In the rows, zero is written as 128.
Rotation paths and how fast each direction turns (degrees per step)
Each turn is a multiple of 5 degrees from 10 to 175, or 0.
Each row of a path follows its step; steps can be skipped.

step 0: [135 128 136 127 130 130 133 119 133 136 127 126 121 132 125 120 143 129
 123 134 128 120 127 123 127 131 136 121 128 116 125 128 134 122 134 133
 123 129 125 115 135 127 135 129 117 128 125 141 133 131 128]
step 7: [119 133 127 123 135 124 120 136 122 116 129 125 125 127 139 126 130 140
 129 136 128 134 114 124 133 127 138 130 126 127 129 119 139 132 124 126
 129 129 133 134 129 125 128 135 132 131 121 130 121 131 140]
step 8: [121 129 131 131 142 125 129 132 124 128 129 127 138 139 130 137 128 134
 128 122 127 142 129 116 131 121 126 127 118 128 124 118 122 119 118 129
 133 126 125 123 122 126 127 126 131 121 126 121 124 125 128]
step 9: [140 136 140 130 134 118 135 124 127 130 121 138 127 137 128 134 119 137
 131 122 136 129 133 122 125 127 114 131 131 122 126 129 129 134 127 127
 127 130 134 125 140 132 129 122 136 125 126 127 123 124 126]
step 13: [127 127 128 139 127 124 129 145 128 117 131 129 116 129 125 126 126 121
 127 132 124 122 128 122 130 137 125 137 138 128 124 129 139 125 125 127
 128 129 128 139 117 124 134 126 123 131 122 131 130 126 118]
step 19: [137 135 132 131 129 123 122 130 115 128 128 129 132 135 130 119 129 123
 123 122 122 125 131 119 123 139 128 124 120 125 120 130 130 137 133 122
 125 120 138 125 121 117 124 123 122 131 130 122 126 138 129]
step 20: [134 132 129 122 128 132 125 123 133 129 124 131 140 132 120 126 138 124
 127 124 122 128 125 133 130 130 130 138 132 124 125 134 129 136 123 137
 138 118 131 126 119 131 125 117 139 135 133 132 117 131 135]
step 23: [121 126 139 130 132 127 134 140 124 127 130 132 138 129 124 127 130 137
 125 135 124 130 124 120 129 117 120 128 130 123 133 118 126 120 128 130
 137 122 118 136 121 129 130 126 136 127 127 133 128 142 130]
step 25: [136 121 141 135 128 125 134 128 120 128 125 122 130 130 137 126 130 127
 126 124 130 129 136 132 127 132 135 126 133 133 123 117 129 127 124 124
 129 130 126 116 139 120 125 133 134 131 121 123 119 118 118]
Speeds:
[129 128 125 129 124 128 125 124 125 127 129 129 128 127 125 130 129 125
 128 129 129 128 132 130 126 129 127 130 127 127 126 128 127 132 125 126
 130 128 128 132 128 126 129 126 127 129 129 129 127 130 128]
45
[131 128 131 129 125 128 130 131 126 131 131 127 127 128 128 123 130 128
 127 130 133 127 125 127 126 128 129 127 127 127 130 128 131 128 126 125
 128 129 131 129 127 127 128 126 128 130 126 128 128 126 129]
115
[129 130 127 125 130 126 128 127 129 128 133 130 126 129 125 126 131 126
 128 126 130 126 128 125 127 129 126 130 126 129 130 128 130 128 129 131
 127 125 126 127 130 128 130 127 129 124 129 128 124 129 129]
35
[127 130 129 130 129 129 128 124 131 130 129 130 132 127 125 130 130 125
 128 132 128 128 126 126 129 124 125 127 128 128 130 128 126 129 128 127
 129 130 129 126 127 131 130 126 128 126 127 127 130 127 129]
120

step 0: [117 125 127 134 131 120 121 120 120 124 134 130 137 128 127 118 134 131
 125 118 132 133 129 130 117 122 124 118 128 120 122 136 122 125 125 129
 123 121 131 136 126 124 114 131 133 129 135 127 121 131 133]
step 2: [128 133 117 111 131 119 125 131 133 125 130 133 125 121 128 118 133 128
 121 122 134 133 123 132 118 125 129 125 133 123 119 133 119 126 128 116
 135 134 129 132 130 127 125 131 128 136 123 127 128 119 116]
step 3: [122 129 123 124 136 111 120 126 127 132 124 124 130 129 122 120 132 132
 116 119 122 132 121 127 117 124 134 112 132 132 129 124 124 126 127 119
 131 127 121 127 135 118 128 128 131 130 125 127 119 132 128]
step 4: [129 130 126 132 129 126 122 126 126 118 121 127 131 127 127 113 128 124
 125 139 127 129 128 132 118 120 128 112 126 130 116 123 117 123 131 121
 122 132 129 137 131 124 124 121 129 124 123 132 117 129 134]
step 6: [120 128 127 131 125 113 123 129 122 126 139 132 128 129 131 118 134 130
 124 121 122 124 122 130 106 134 131 127 129 130 126 135 123 125 130 125
 129 137 144 132 128 125 128 125 128 132 133 126 125 131 124]
step 8: [129 123 136 117 127 127 124 128 128 118 133 127 126 123 131 118 135 124
 118 121 131 136 128 127 129 125 136 125 129 123 117 125 104 126 135 126
 124 139 127 127 130 129 129 133 125 125 124 125 123 126 127]
step 13: [123 134 131 129 128 124 123 128 128 133 129 116 128 121 115 122 134 140
 123 124 135 127 124 120 124 119 127 129 128 122 133 125 116 119 132 127
 132 126 141 133 129 131 114 131 133 124 125 130 119 127 124]
step 15: [125 137 129 125 134 124 132 120 120 125 127 130 138 127 129 113 131 132
 123 119 128 132 124 132 125 122 137 119 118 121 133 122 123 128 129 122
 138 128 120 138 130 125 131 130 135 143 130 134 124 124 124]
step 17: [128 133 132 125 131 126 115 122 130 130 131 126 124 140 116 109 125 127
 127 130 129 129 128 133 119 127 126 128 131 121 121 127 118 126 127 129
 136 124 134 137 136 135 119 128 119 135 120 128 123 126 129]
Speeds:
[127 130 129 130 129 127 130 128 129 128 129 130 125 124 128 127 127 129
 128 124 128 128 128 127 129 129 126 131 127 126 128 131 126 127 126 127
 127 127 131 128 124 130 126 126 127 127 127 124 129 133 130]
60
[129 128 128 129 128 129 127 127 127 128 126 129 125 128 127 125 125 130
 130 127 130 127 127 130 125 129 129 126 127 130 131 130 129 129 130 129
 128 130 128 130 125 130 132 125 124 129 125 131 129 126 132]
135
[129 128 126 127 128 129 126 130 125 127 130 130 132 126 127 129 124 126
 130 128 130 129 132 125 126 129 126 127 127 128 123 129 126 128 127 128
 126 131 130 130 127 130 128 127 130 131 129 128 128 125 128]
175

step 2: [130 132 127 121 131 134 124 140 134 119 133 138 131 120 127 136 141 125
 129 138 121 119 132 125 126 127 137 116 121 131 140 126 120 125 122 132
 124 136 123 123 135 129 131 127 124 116 134 136 139 131 136]
step 5: [150 130 138 126 140 121 138 127 129 126 127 131 119 128 125 129 127 133
 129 123 136 129 131 133 134 132 117 137 127 120 127 124 136 134 126 133
 135 132 124 130 143 126 131 139 135 125 119 133 127 138 132]
step 6: [130 128 125 123 111 130 134 128 135 127 133 135 131 132 131 130 131 121
 124 132 128 132 110 125 127 123 128 132 126 131 134 131 135 114 121 116
 130 120 138 130 123 122 132 127 121 144 136 136 123 124 121]
step 7: [138 128 122 138 129 107 120 131 129 124 120 124 116 124 125 126 128 131
 122 117 137 118 139 131 134 120 128 125 128 126 121 131 131 127 133 129
 141 139 126 127 121 126 124 127 128 129 123 118 122 120 128]
step 13: [131 129 118 121 126 129 126 135 131 129 127 129 123 129 132 120 140 123
 129 140 139 125 135 132 132 116 123 123 128 133 133 121 129 120 131 115
 133 140 125 124 127 128 127 142 133 119 143 128 135 125 117]
step 17: [129 119 131 133 123 130 132 135 134 141 137 124 123 124 126 140 126 125
 120 132 122 129 124 129 131 123 131 142 121 118 126 141 122 121 128 119
 118 125 120 120 127 118 116 135 131 136 126 130 122 127 120]
step 18: [121 131 121 125 133 119 119 130 133 124 131 129 120 119 127 127 117 126
 136 131 128 117 127 121 132 125 125 118 126 119 129 133 138 130 126 138
 129 129 140 123 124 137 142 114 123 128 119 126 120 123 135]
step 20: [125 129 120 120 122 130 132 134 124 119 123 143 131 129 121 123 131 122
 132 133 116 120 125 143 136 116 137 128 125 123 136 125 123 133 126 124
 120 136 137 131 132 131 137 122 126 123 115 126 134 128 120]
step 22: [133 135 120 125 127 127 126 126 119 124 129 136 139 134 119 130 137 131
 129 144 122 131 130 124 135 131 117 130 134 128 142 126 128 118 128 132
 144 132 127 134 128 133 127 130 119 121 122 131 126 143 121]
Speeds:
[131 130 129 129 125 129 129 130 129 127 122 127 126 129 128 127 125 130
 129 128 131 129 128 128 126 129 125 130 128 128 129 128 125 125 127 126
 132 128 128 128 128 129 128 128 127 131 129 132 131 129 127]
40
[127 130 128 128 128 129 127 129 128 126 128 126 128 128 126 126 127 131
 124 128 127 128 122 130 125 126 126 128 130 128 129 127 128 127 129 127
 124 127 126 127 126 128 133 128 128 131 126 126 126 126 129]
125
[126 130 129 129 129 125 127 127 126 126 127 131 127 129 130 128 129 133
 127 129 129 128 129 127 129 129 127 126 127 129 127 131 129 127 132 128
 129 130 126 125 124 128 130 130 129 125 132 129 128 130 129]
125
[129 126 130 127 127 129 127 125 131 124 129 128 131 127 130 126 130 131
 127 127 131 130 128 129 127 127 127 128 129 130 129 128 131 128 128 128
 130 131 127 128 131 125 127 127 129 130 127 127 124 129 125]
40
[127 128 128 124 130 129 128 128 129 126 126 129 124 129 129 127 132 127
 126 128 127 131 129 126 128 128 129 130 126 127 127 130 127 127 128 129
 130 125 124 130 126 131 126 128 132 129 124 128 127 127 129]
155

step 0: [127 121 149 124 136 129 121 132 116 118 117 122 134 124 138 125 130 120
 125 126 121 131 132 125 136 132 122 129 138 129 141 117 131 116 130 136
 123 132 136 131 121 132 114 130 132 129 121 122 126 126 119]
step 4: [121 118 125 127 138 131 122 125 129 128 116 138 131 121 138 120 138 125
 137 125 146 122 134 134 140 131 138 136 121 134 116 118 125 126 124 130
 118 132 127 126 127 127 123 129 130 131 129 133 144 131 137]
step 6: [131 126 134 119 135 122 132 120 137 126 110 121 135 133 131 124 127 118
 134 135 130 122 123 133 126 127 127 150 123 147 124 128 121 131 133 133
 124 122 130 123 119 125 128 131 128 138 134 128 139 131 135]
step 7: [141 128 144 126 129 126 120 129 118 120 130 142 126 138 137 124 129 127
 120 124 132 130 149 120 132 130 123 119 129 123 129 113 126 122 133 139
 129 132 129 121 133 128 123 124 140 129 124 136 119 126 127]
step 10: [136 123 130 124 120 128 124 117 130 125 125 131 125 130 128 129 107 129
 135 128 126 133 124 131 135 110 136 133 111 115 115 126 122 115 129 127
 124 132 129 135 130 126 131 121 129 128 134 137 127 126 134]
step 11: [128 113 127 121 136 138 121 129 128 139 128 130 135 111 138 128 138 124
 120 132 136 119 130 133 125 137 119 131 132 131 125 123 130 116 138 142
 122 120 130 125 134 131 126 136 128 125 137 129 142 133 129]
step 16: [127 127 134 142 123 129 114 134 120 127 131 134 131 132 130 131 118 129
 140 121 126 129 124 127 132 130 114 124 121 125 133 125 133 115 142 140
 136 119 123 123 136 138 120 138 133 123 126 142 134 131 126]
step 23: [126 132 137 128 110 122 125 140 137 122 129 127 126 128 129 130 124 128
 132 119 128 130 132 135 131 120 122 125 123 136 127 122 130 116 142 136
 122 126 131 128 124 133 116 139 123 116 116 130 117 125 114]
step 24: [128 122 130 126 140 131 127 114 124 127 130 129 129 118 116 123 126 142
 134 124 125 125 130 128 118 119 124 129 124 138 126 121 127 131 120 130
 119 120 124 126 127 127 134 124 118 127 125 146 134 127 150]
Speeds:
[127 129 126 125 131 132 129 127 127 132 129 127 125 125 130 127 131 129
 127 126 129 127 132 130 128 125 129 129 128 127 128 126 129 126 128 128
 127 129 125 127 127 129 128 128 129 125 129 130 124 126 129]
110
[129 128 128 128 129 131 127 126 128 127 125 131 126 128 130 127 127 123
 126 130 130 128 130 129 132 127 129 130 128 126 131 129 125 128 124 128
 128 127 129 126 126 128 129 129 128 132 128 127 129 131 126]
10
[127 125 124 126 127 130 128 127 129 127 124 128 128 129 128 129 128 128
 129 130 126 128 124 130 127 127 130 126 132 132 128 129 125 130 126 128
 123 129 127 128 130 128 128 128 130 128 129 130 127 129 132]
160
[125 126 132 124 130 129 128 128 130 126 129 127 125 126 127 127 127 127
 128 128 130 128 129 127 127 129 129 127 132 127 125 128 131 130 129 129
 127 130 132 128 129 127 128 131 127 128 127 127 127 130 129]
170
[131 130 127 127 128 129 128 126 128 127 130 125 131 130 125 128 127 131
 126 130 128 132 129 124 130 126 127 130 129 128 128 128 127 126 125 127
 128 131 130 131 128 127 130 129 126 128 129 131 127 129 130]
155
